Here are some points, each followed by its number:
{ 3.9, -1.0, -1.8, -1.3,  0.1, -0.7,  1.7, -1.5,  0.4, -2.4,  0.2, -0.1, -0.5,  0.7, -0.5, -0.2} 0
{-2.5, -0.3,  1.3, -0.5,  0.5,  0.4,  1.0,  0.3,  0.6,  3.6, -0.7,  0.3, -0.4, -1.6, -0.1,  1.3} 1
{-1.7, -0.6, -0.3, -0.8, -0.2,  0.2, -0.3, -0.3, -0.9,  1.2, -1.1, -0.8, -1.1, -1.4, -1.0, -0.4} 2
{-2.3, -0.4,  1.2, -0.6,  0.8,  0.5,  0.7,  0.3, -0.1,  3.1, -0.8,  0.1, -0.9, -1.8, -0.5,  1.4} 3
{ 1.5,  0.3, -0.2, -0.1,  2.2,  2.1,  1.2, -0.2,  0.3,  0.8, -0.6,  0.5, -0.2,  0.4,  0.0,  0.3} 4
{ 1.8,  1.6, -0.6,  0.7, -2.4, -0.9, -2.1, -0.5, -1.5, -1.0,  0.3, -0.3,  1.6,  1.9, -0.7, -1.0} 5
{ 0.7, -1.1, -1.9, -0.9, -0.8, -1.9, -0.5, -1.3,  0.0, -1.9, -1.4, -1.4, -1.1,  0.1, -0.1, -1.1} 6
{-2.8, -0.5,  1.0, -0.2, -0.8, -0.1, -0.4,  0.5,  0.2,  3.0, -1.2, -0.2, -0.8, -1.6, -0.3,  0.8} 7
{-2.1, -0.1,  0.1, -0.1, -3.3, -0.5, -2.3,  2.1, -1.2,  0.6, -0.4, -0.6,  0.7,  0.8, -1.2, -0.9} 8
{ 0.7,  0.1, -0.5,  0.0,  0.4, -1.0,  2.2, -0.8,  0.1, -1.6,  2.6,  0.6,  0.0, -0.1, -0.1, -0.1} 9
{-3.0, -1.0, -0.2, -1.2, -1.3, -0.3, -0.1, -0.4, -1.2,  2.4, -2.0, -0.9, -1.9, -2.5, -1.5,  0.1} 10
{-2.4,  0.8,  2.2,  1.7, -0.8, -0.3, -1.0,  1.3, -0.3,  1.3, -0.8,  0.5,  0.4, -0.5,  1.7,  0.4} 11
{ 4.1, -0.9, -1.4, -1.3,  1.3,  0.2,  2.9, -1.1,  1.3, -1.8,  0.4,  0.1, -0.3,  0.7, -1.1,  0.9} 12
{-2.4, -0.2,  1.7,  1.0, -0.6,  0.2, -1.2,  1.6, -0.1,  2.8, -0.8,  0.2, -0.1, -1.2,  0.8,  0.1} 13
{-1.8, -0.9, -1.0, -0.4,  0.3, -1.7,  0.6, -1.6, -0.6, -2.2,  0.3, -0.4, -0.9, -1.2, -0.2, -1.2} 14
{-1.8, -0.1,  1.4, -0.1,  0.2,  0.5,  1.8, -0.3,  0.2,  3.8, -0.5,  0.4, -0.5, -1.5, -0.5,  1.8} 15
New points follow, each followed by the numbers of its five nearest points above, nearest first.
{-3.3, -0.7,  0.3, -0.6, -2.3, -2.2, -1.5, -0.4,  0.1, -0.7,  0.0, -0.7, -0.2, -1.2,  1.3, -0.6} 14 2 8 11 7
{ 3.5,  2.5, -1.3,  1.6, -3.6, -0.7, -2.4, -1.0, -1.8, -2.4,  0.7,  0.0,  2.7,  3.4, -1.7, -1.2} 5 8 0 6 9
{ 0.6, -1.0, -0.9, -0.6, -0.5, -1.4,  0.0, -1.0,  0.1, -1.3, -1.3, -1.1, -0.9, -0.2, -0.3, -0.5} 6 14 2 0 9
{-2.6, -0.2,  1.5,  0.6, -1.1, -0.1, -1.6,  1.2, -0.1,  1.8, -0.9, -0.1, -0.3, -0.9,  0.2, -0.1} 13 7 11 2 3
{ 2.4,  0.1, -1.1,  0.1,  1.2,  0.2,  0.4, -1.2,  0.5, -2.4, -0.3, -0.5, -0.4,  0.8,  0.0, -0.8} 0 12 6 9 4
{ 0.0, -0.5, -1.1, -0.3,  1.0, -0.9, -2.2, -1.0, -0.2, -2.1, -1.6, -1.6, -0.5,  0.7,  0.3, -1.8} 6 14 2 5 0
{-1.8, -0.4, -0.2, -0.1, -1.3, -0.8, -1.9,  0.4, -1.3,  1.1, -0.2, -0.6, -0.5, -1.2, -0.3, -1.0} 2 8 7 13 10
{ 4.3,  0.6, -1.7,  1.0, -3.4,  0.0, -2.0, -0.6, -1.4, -2.2,  1.9,  0.7,  3.8,  3.5, -1.7, -1.1} 5 0 9 8 6
{-0.4, -0.1,  0.4, -0.6,  1.2,  0.7, -2.1,  0.0, -0.7, -1.2,  0.4, -1.2, -0.2,  0.5, -0.8, -1.5} 2 14 6 4 5
{2.2, 0.3, 0.0, 0.6, 0.2, 0.6, 1.6, 0.1, 1.1, 0.3, 0.3, 1.1, 0.2, 0.6, 0.4, 0.1} 4 9 12 0 2
{ 1.1, -0.1, -0.7, -0.5,  2.1,  0.4,  0.2, -0.8,  0.3, -0.2, -0.5, -0.9, -0.5,  0.3,  0.2, -0.6} 4 6 2 9 0
{ 0.2,  3.7, -0.7,  2.4, -1.4,  0.3, -1.6,  2.5, -1.0, -1.5,  1.3,  0.5,  2.6,  3.0,  1.5, -0.9} 5 8 11 9 4
{ 0.9, -1.0, -1.3, -1.2,  0.4, -1.6,  0.5, -1.4,  0.3, -1.7, -0.9, -1.3, -1.0,  0.1,  0.1, -0.2} 6 14 0 9 2
{ 4.5, -0.9, -1.5, -1.3,  1.3,  0.0,  2.9, -1.2,  1.3, -1.8,  0.6,  0.1, -0.3,  0.8, -1.2,  0.6} 12 0 9 4 6
{ 1.3, -0.1, -0.6,  0.0,  0.2, -0.5,  1.8, -0.7,  0.1, -1.8,  1.9,  0.5, -0.2,  0.0, -0.5, -0.3} 9 0 12 14 4
{-0.7, -1.2,  0.2, -1.6,  0.6,  0.6,  0.2, -0.8, -1.4,  1.1, -0.2, -0.4, -1.1, -1.4, -1.4,  0.8} 2 3 10 7 1
{-2.2,  0.2,  1.2,  1.1, -0.2,  0.2, -0.9,  1.2, -0.2,  2.4, -1.2,  0.0, -0.5, -1.0,  0.9, -0.2} 13 11 7 3 1
{ 1.0, -0.6, -0.7, -1.0,  2.3,  0.9, -0.4, -0.6,  0.6, -1.3,  0.3, -1.2,  0.1,  0.5,  0.5, -0.4} 4 9 6 0 14
{-2.9, -1.2, -0.8, -2.0, -2.9, -2.5, -0.3, -1.2,  0.0, -0.9,  0.6, -1.2, -1.1, -2.5,  0.2, -0.2} 14 2 10 6 7
{ 0.6,  0.4,  0.1,  0.6,  2.1,  1.2,  1.2,  0.1,  0.8,  0.1,  0.9,  0.6,  0.4,  0.4, -0.1,  0.5} 4 9 12 2 3
{ 2.1, -1.5, -2.2, -1.5, -0.4, -1.9,  0.4, -1.9,  0.2, -3.0, -1.3, -1.7, -1.3,  0.3, -0.7, -1.0} 6 0 14 12 9
{ 4.8,  0.1, -0.6, -0.3,  2.0,  1.1,  4.1, -0.6,  2.4, -1.3,  2.5,  1.7,  0.4,  1.5,  0.1,  1.4} 12 0 9 4 6
